Each named turn below is shown by a few rows before and after it. Which turns, in which order, take the first row of each later pair to the second? The first pair is answered.
turn D:
[ -3  -1   9   9   8  20   3  -9  14  -8  -6 -18  -4   2 -24   4 -12  -8
   8   0   6  25  -6  -8  15  -8   3   3  -2  -1  -5   2  10 -10  -8   9]  ->  [-11  -3   8  12  -1   7  -2 -13  16  -4   6 -24  -2  -3 -21   7  -5   0
   3   4   7  24   1   1  10  -8  10  -7  -5  -6  -3   6   3  -3   1  14]
[-20  -9 -21  17  -4   4 -12  -1 -22   5   7   6  -9   9  -1  -2   2   2
   0  -7  -8 -20   2   3 -25   3   1  20   3 -21   2  -1   2  20  13   3]  ->  [-14  -7 -20  16   1  11  -9   1 -25   2   0  11 -10  13  -1  -5  -2  -1
   2  -7  -9 -23  -3  -3 -23   3  -7  27   5 -16   2  -4  10  16   6   0]
[ -8  -1  11  -3   4  -8  -2  -2  12   2  -5   3 -10  -5  -1  -2   6   3
 -11 -15   3   3  -5  -2  -6   0   2  11 -13   3  -2  -5  -6 -15   7   5]  ->  [ -7   0  10  -4   5  -8  -2   0  10   2  -6   4 -10  -5  -1  -2   6   0
 -12 -15   2   5  -7  -5  -6   0   0  12 -12   2  -3  -4  -5 -14   6   4]
turn M:
[ 11  -4  -2   7   1   0   8  -9   1  -9   2   2   3   4  12 -14 -10  -2
   5   2  -5  -6  -1   1   6   0 -20  -8   1  -6   4   4  10  10  -5  -6]  ->  [  9  -3  -1   8   6   0   7  -9   1 -12  -2   1  -3   5   9 -16  -8  -5
   5   0  -5  -8  -2  -3   6  -1 -20  -5   0  -6   4   1  11   7  -7  -7]
[  2  -8  -5  -4  -6   7   1  10  12  -7   3 -13   5   2 -10   1  -6  10
  11   6  -1   0  -7   4  13  -5   4  -6  10  -6   2   1  -4  -6 -15  -7]  ->  [  2  -8  -5  -5  -7   9   3  10  10  -8   1  -9   9   3  -9   0  -5   8
  11   5  -2  -4  -7   4  15  -5   1  -2  12  -5   3  -1   2  -7 -18  -7]
[-15   0  -4   7   5 -14  -6 -21   6  -1 -15 -16 -11  -6  15   7   2 -17
  -9  -1 -32   4 -11   6   5  -4  -1  -2   4   5  -8 -10  -1   4  11  11]  ->  [-15  -2  -5   7   0 -13  -6 -21   8  -1  -9 -18  -6  -7  16   8   2 -16
  -7   2 -30   6  -7   7   5  -6   1  -7   7   3 -11  -5  -2   7  12  11]
turn Q:
[ 10   2   7  -1   8   0  15 -12   4  -8  -1 -22  13  -4 -13  11   2  22
  -4   0  -5   3   8   8   4  11  18   2  14 -12  -7   2   5   5  -5  11]  ->  [ 11   5  11   0  20   2  16 -10   3 -10 -12 -22   3  -3 -16   6   2  18
  -3  -8  -8   3   4   1   8  10  15  11   8  -8  -4  -5  10  -4  -8  10]
[  0   0  11   5   2 -13 -12   6   9   2   8 -28   8  -2  -4   8   8  -9
   3  -1  10   4 -25 -12  -5  -1  22  16  13   4   0 -16   9  -7 -15   0]  ->  [  6   0   9  -1   0  -9  -8   6   5   1  13 -20  23   0  -1   7   6 -11
   5   2   6  -5 -26  -5  -9  -1  20  19  17   3   2 -16  11  -4 -20  -1]
[ 4  3  9 -6  1  4  5  4 -4 -6 -4 -4 -2  0 -1  4 -2 -4  5  1 -6 10  0 -3
  1  1 -1 -4  1 -4  5 -1  3 -1 -5  3]  ->  [ 3  2  8 -6 -3  5  6  2 -1 -5  0 -2  5 -2  1  6 -3 -2  5  3 -7  7 -1  1
  0  0 -1 -6  4 -6  4  0  3  3 -4  6]
[-16   5  -8   5 -12 -22   7 -10  -1   8  19   1   8   0   3   4  -4   2
  -8 -10  -7 -19   2   8  -9   1   6   3  -9   6  13  17 -12  15  15   6]  ->  [-17   9   1   9   8 -19   5  -2  -1   5  -3  -6 -22   3  -6  -7   0  -5
 -10 -22  -5 -13  -2 -12  -3  -2  -2  15 -17  10  14   8  -6  -4  13   5]
turn J:
[ -8  -8  -2   4 -15  -9 -11  -6   7   6  10 -18   1 -11   4   7   0   1
   2   9   3  14   9  -1  -2  -2  14 -15   3  -4  -7  13 -14   6  17   4]  ->  [ -7  -7  -4   2 -18  -9  -8 -10   5   7  15 -10  12  -7   8   7   1   0
   1  11   2   8   8   6  -6  -2  13 -14   8  -5  -7  12 -13  11  15   3]
[ -3  -1   7  -1 -11  -9  -7  -9 -11   1  -4  15   8   6  -1   2   6  -4
   0  -7   0   3   2 -10   2  -1   6   5  -3  -8   3   8   5 -10   8  -5]  ->  [ -4  -3   8   2  -9  -6  -8  -8  -7   0  -7   9   1   7  -1   3   7  -1
   2  -6   1  10   3 -14   4  -3   8   1  -1  -8   1   9   6 -11   8  -5]
[  9   1  -6  -2 -14   5   6   5  -8  -3  11  15  23   0   5  -1  -4  -4
   6   4  -4 -12  -3   4   0   2  -2   2  10   1   0   4   8  10  -5   0]  ->  [ -9   7  -2   6   1 -15  -2   0  -9  -3   1  10  -9  -2  -1  -8  10  -5
  -7  -8  -4 -21  -3   5  -5   4  -2  10 -13  -5   7  -5  -2  -7   8   3]

Each pair is two turns apart.
[ -3   3   8   4   3  -3  -4  10   0  -1 -20 -13 -22   6 -13   5   0  -4
   7   2  16  21   1 -16   1   1   8  -1  -3   3  -3   3  -1  -9  -1   2]  ->  [  8  -4   0  -4 -17   2   3   8  -2   1   2  -6  14   4  -4  13  -5   2
  13  17  12  18   3  -2   0  -1  12 -13  15   0  -5  13   1  12  -5   1]	D, J
[-4  1 -2  0  2 -5 -6 -3  3 -2 -2 -5 -8 -3 -5 -1  2  1 -2  3  2 -4  3 -2
  0  1  2 -1 -3  0  1 -1 -3  0  1  6]  ->  [ 4  1  0 -2  3  4 -2  0  2 -4 -5 -2 -1 -1 -5 -1 -3  1  5  4  1 -2  0 -7
  2 -1  0  3  5  3  0 -1  2 -1 -7  3]	J, Q
[ -3   6   1  -1  15  -4  -5  12  -4   0  -8  -1 -11   7  -4  -3  -3  -3
  -7  -3  -6  -2  -2  -5   2   0 -11   8 -12   3   1  -7  -2 -15   6   1]  ->  [  2   3  -3  -8   2  -4   1   7  -8   2   3  12  17   9   4  -2  -5   0
  -6   5  -9 -15  -1  10  -4   3 -10   5  -7   0   4  -4  -2  -4   4  -1]	Q, M
[-12   5  -4   2  -2 -19   5  -9  -4   3   3   3   6  -1   5   8  10   4
   0  -7  -7 -22  -2   9  -5  -1   6  -3  -7 -12  -6  -3 -10   4  10   1]  ->  [ -6   3   2   6   5   5   3   3   4  -3 -13 -16 -12  -5  -1  12   1   3
  15 -10  -1   6  -5 -19  12  -9   6  -5   7   0 -14   5   3  -2  -3   0]	Q, J
[ 10   7   0  -3  -2   5  -1   1 -16  -5   3  27  19   6   4  -5 -11  -4
  -6   5  -3 -20  -5  13  -6   6 -12   9   2 -11   7 -14   4 -10  -6  -6]  ->  [ -9   5  -3   7 -18 -10 -11  -4  -6   2  19   3  12  -4   7   7  -2  10
 -10  11   5  -9   7  22  -9   3   6 -13  -3 -19   2  -5 -13   2  13   6]	M, Q
[  0  10  -3   9  26 -10  -6   6 -22  21 -22  22 -10  24  -5  -3  12 -11
  -9 -25  -3 -20   3   8  -8 -14 -10   0 -11  16  -9 -17   4 -23  -8 -23]  ->  [ 23   2  -7   3  11  18   4  10 -19  17 -12  20  20  25   2   7  -6 -10
   9 -11  -2  -6   1  -1   3 -20  -8 -12  18  21 -14  -3  19  -6 -23 -27]	J, J
[  4   4   4   4  -6  14  -5  10   6  -8   7 -21  -7 -15  -7  15  -5  17
   6   4   6  26   7  -9   6 -12   6  -6   0  -5  -4   6   8   2  13   2]  ->  [ 17   5   2  -8   6  12   7   6 -14  -7   2  20  17  -4  -2   1  -7   3
  -2  -4  -8 -10  -4   2  -4  -3 -15  22  -7  -5   5 -10  13  -5   0 -11]	Q, J
[  2   6   5  -6  18  -2   6  -2 -11  -2  -7  11  -2  11  -3 -22  -9 -12
 -15  -7  -5  10  -1 -11   9 -17  -2  11   0  -9  -4  11  28  -8   2  -1]  ->  [-13   4   2  -1   5 -22   0 -11  -8   4   7   3   1   6   2 -18   0  -3
 -25  -2  -4   4   7  10  -3 -15  13  -3  -6 -17  -2  15  11   2  18   7]	Q, J
[-14  10  -4   1 -11  -9   3   8  -5  11  -7  -6 -17  -2  -8  -5   1   8
 -16  -2   6   3   3  -8   2  -8   9  -3  -4  -5   0  -3 -18 -10  17  14]  ->  [  1   6  -9  -6 -24  -2  15   6 -10  10   8  13  20   2   2  -2  -8   8
 -11   9   0 -10   0   4  -2  -8   4  -3  12  -6  -2   2 -12   3   8  10]	J, J
[  4   5  -1   4  20   1   3   6   0  -1 -16  -9 -24  -2  -6   0  -1  -3
   3  -9   4   8  -6 -10   7   4 -10  13  -8   8   7  -7   4 -13  -3  -5]  ->  [ -7   3  -5   1  10 -20   2  -5  -5   4  -1   0 -10  -1   1  -2   8  -1
  -9  -8   1 -10  -1  14  -7  10  -6   8 -18   0  13  -8  -9  -8   8  -4]	Q, J
[ -8  11 -15   4  -7  -1  -4  -4 -14   3  -4  -2  13 -23   8   2   8  -6
   1   9   4 -15   7  17 -12   8   7 -15  16   8  18  -5   0   8  12  10]  ->  [ -1   8  -9   4   1  20  -3   9  -9  -4 -18 -11   1 -25   2   3  -1  -8
  12   6   7   5   3  -7   3   1   5 -12  26  18  12  -2  12   0   1   7]	Q, J
[ -2   1 -13   1   0   3  -5   0   0  -5   5 -26 -18   2   5   3   7   7
   1   1   1  20  10   1  -3   8   9   1   1 -14 -10   2 -15  -1  -3   5]  ->  [  7   1  -9  -2   8  12   1   5  -3  -8  -4 -22 -21   5   3  -3   1  -1
   4  -4  -3  20   5 -10   2   8   1  11   3  -9  -8  -2  -5  -8 -13  -1]	J, Q
[ -4   4  -1   7   9 -11  -4  -8   2   1   0   4   2  -4   6  -1   6   7
 -11 -12  11  -6  -3   0  -8   8   1  -1 -11   4   0   6 -14  -7  18 -10]  ->  [ 10   0  -3   2  -3   7   2  -5   4   0   9   4  24  -5  12   7  -5  10
   0  -1   9   3  -2  -5  -1   3  -1  -8   8   8  -4  15  -5   3   6 -12]	J, J
[-11  -4   6  -6 -23   0   1 -16  15  13   7   3  17 -12   5  -5   7  -8
   5 -15   9   3  11  20 -15  11  -1 -19  10  -4  -8  11 -10   5   0   9]  ->  [ -8   2  13  -6   2   2   0  -9   9   7 -18  13  -9  -8  -4 -19  11 -20
   1 -32   6  -4   3   5 -11  14 -15   6  -3   2  -6  -6  -3 -18  -7   4]	J, Q
[  2 -12   4   2   5 -22   1   5   4  10  -5  -4 -12  15  -6 -17   7   5
  -3   5  -5 -16  -3 -11 -18  -9  20   0 -20   3  15   8 -30  -9  29  -5]  ->  [  4 -15   0   0  -4 -25   4   2   4  11   4   3   4  14  -1 -15   4   7
  -2  10  -9 -19   1   0 -21  -8  21  -6 -15   1  15  12 -31   0  29  -5]	Q, Q
[-21  -3   6  24  10 -32  -4   2  -1   6   9 -11 -13 -20   5   3   0  -6
 -17 -13  18  -9  -4   6   5   1   6  -4 -15 -20  -1   6 -15 -11  11   9]  ->  [-12  -9   4  23  -5 -13  -3   7   7   5  14 -23  -2 -22   5  14  -9   2
  -4  -4  24  10  -1  -2  12  -7  12 -18   5 -16  -8  20  -9   4   5  11]	M, J
[ -2   3 -13   9   8 -10  -4  -3   3   5   4  -7 -11   6 -10   2  -3   3
  -3   2   1   9   2   4   5  -2   1  -2  -3   3  -5   0   3  -1   7   1]  ->  [  6   2 -15   7  11   1  -1   0   4  -1   1  -4  -7   6 -10   2  -8   1
   2   3  -2  10   0  -3  11  -3  -4   1   3   6  -7   1  11  -3  -2  -3]	J, Q
[ -7  -5   3  -2  -9 -12  -8  -7  -1   1  13   2  19  -5   0   2   3   5
   0   6   1  -5  -3  12 -10   3   0  -8   0  -9   5   2  -5  14   3  -4]  ->  [ -3  -1   8  -3  12  -8  -7  -1  -4  -3  -6   9   1   1  -5  -9   2  -4
  -3  -7  -5 -10 -11  -4  -6   2 -11  13 -12  -2   7  -9   4  -5  -6 -11]	J, Q
[  1   4   6  -2  -7  -4   3 -10  -2   7   7 -16   0  -8   0  21  -6  12
  14   0   9  10   7 -23  -5  11  14 -17   4 -15  -3   7  14  11  -5   2]  ->  [ -5  10  11   1   9 -12  -1 -10  -5   7  -8 -12 -22  -5  -8  11   0   6
   6 -11   9   4   4 -29  -8  15   9  -4 -11 -16   0  -6  13  -3  -2  -2]	J, Q
[  6  -2   6   4  16   4   4   5 -11  -2 -13   6 -10  -5   4  -8  -6   3
  -2  -4   5  -4  -6 -10   2  -2  -7  21   4   3   2   0   3  -7 -14  -1]  ->  [-12  -3   1   9   3 -18  -2  -5 -10   8   5   2  -4 -12   9  -4   4  12
 -12   0   8 -11   2   9  -9  -1   6   6  -5  -5   3   3 -13   3   5   6]	Q, J
[-13   8  -7  -1   1   4  -1  -9  -1  -1 -23  11 -14  13  -9  14 -11 -10
   1  -3 -22  -8   1  -3   2  -1   7  13   2  -4  16  -6   2 -21  14   4]  ->  [ -4   6  -9  -5  -8  14   6  -8   0  -4 -15  17   6  16  -5  18 -18  -8
   8   5 -24  -7  -1  -2   4  -3   6   9  13  -2  15   1   8 -11   6   0]	J, J
[-13   1   7   7  -5  -8 -13  -3  10   8  -1 -20 -19  -6  -3  12   7   9
  -4   0  13  15   6   1   4  -2  13 -15   2  -1  -2   5 -12   4   6   4]  ->  [  3   3   9   1  11  11  -6   7   5   3 -19  -8 -22   0  -8   6  -1  -3
   3  -7   6  17  -3 -18  11  -3  -1   5   7   8  -2  -4   6  -9 -12  -6]	J, Q
[  8  -4  -1  -6   2  15   3   5  -4  -8  -9   1   2   1  -3   7  -8  -2
   9  -4  -5   3 -11 -10   1  -4  -5   2   5   4  -3   0   8  -1 -11  -6]  ->  [ -5  -4  -4  -4 -10  -6   1  -8  -7  -3   7   3  14  -1   1   8   2   4
  -2   1  -7 -13  -6  12 -11   1   2  -6  -5  -4   2  -3  -6   6   2   1]	Q, J
[  8  -1   5 -11  12  11   2  13 -10 -15  -3  18   7   7 -14  -4 -14  -7
   3  -3  -4  -2  -4 -22   5   0 -24   6   7  11   1  -4  17 -14 -20 -13]  ->  [-19  -1  -2  -2 -12 -26 -10  -2  -8  -4  27   5  14  -3  -5   2   3   7
 -13   7  -1 -12  10  15 -13   4  -3 -19  -8  -5   5   1 -14   4  13   1]	Q, J
[ -5  -1   2   0 -11  14  -1  -1   9   4  -2 -17   9  -3   2   6  -3   2
  11   5  -1  14   2   1   7  -4   1 -22   9   3  -6  10  -3  12  -3   0]  ->  [-17   5   6   5   7  -1  -7  -4   3   3 -15 -16 -20  -4  -4  -5   9  -3
  -3  -9  -1   6  -2   0   2  -1   0  -9 -13   1  -1  -4  -9  -6   4   2]	J, Q
[  1  -4   1  17   0  -6  -6  -3   4  -2  -4  -5 -26   3  -1 -14   6  -3
 -10  -8   1   1  -1  -8   3  -2   7  -5  -2  -4  -3  -2   1  -2  -3  -1]  ->  [ -1  -5  -3  18 -12  -8  -5  -7   6   2   9  -6 -10   0   5  -8   6   2
  -9   1   0   1   4   3   0  -2  12 -16   3  -7  -2   5  -4   9   2   1]	Q, Q
[  7  -7  -6  -3 -17  12   3   4   4   3  12   0  27  -1   8  10  -9   7
  11  11  -1   3   3   5   6  -1   3 -13  13   1   2   9   4  14  -7  -2]  ->  [-16   4   0   5   6 -18  -8  -3  -2   6  -4  -3 -16  -2   0  -4  10   1
 -11 -10   1 -10   1   6  -6   8   1   2 -23  -6  10 -10 -10 -12   8   3]	J, Q
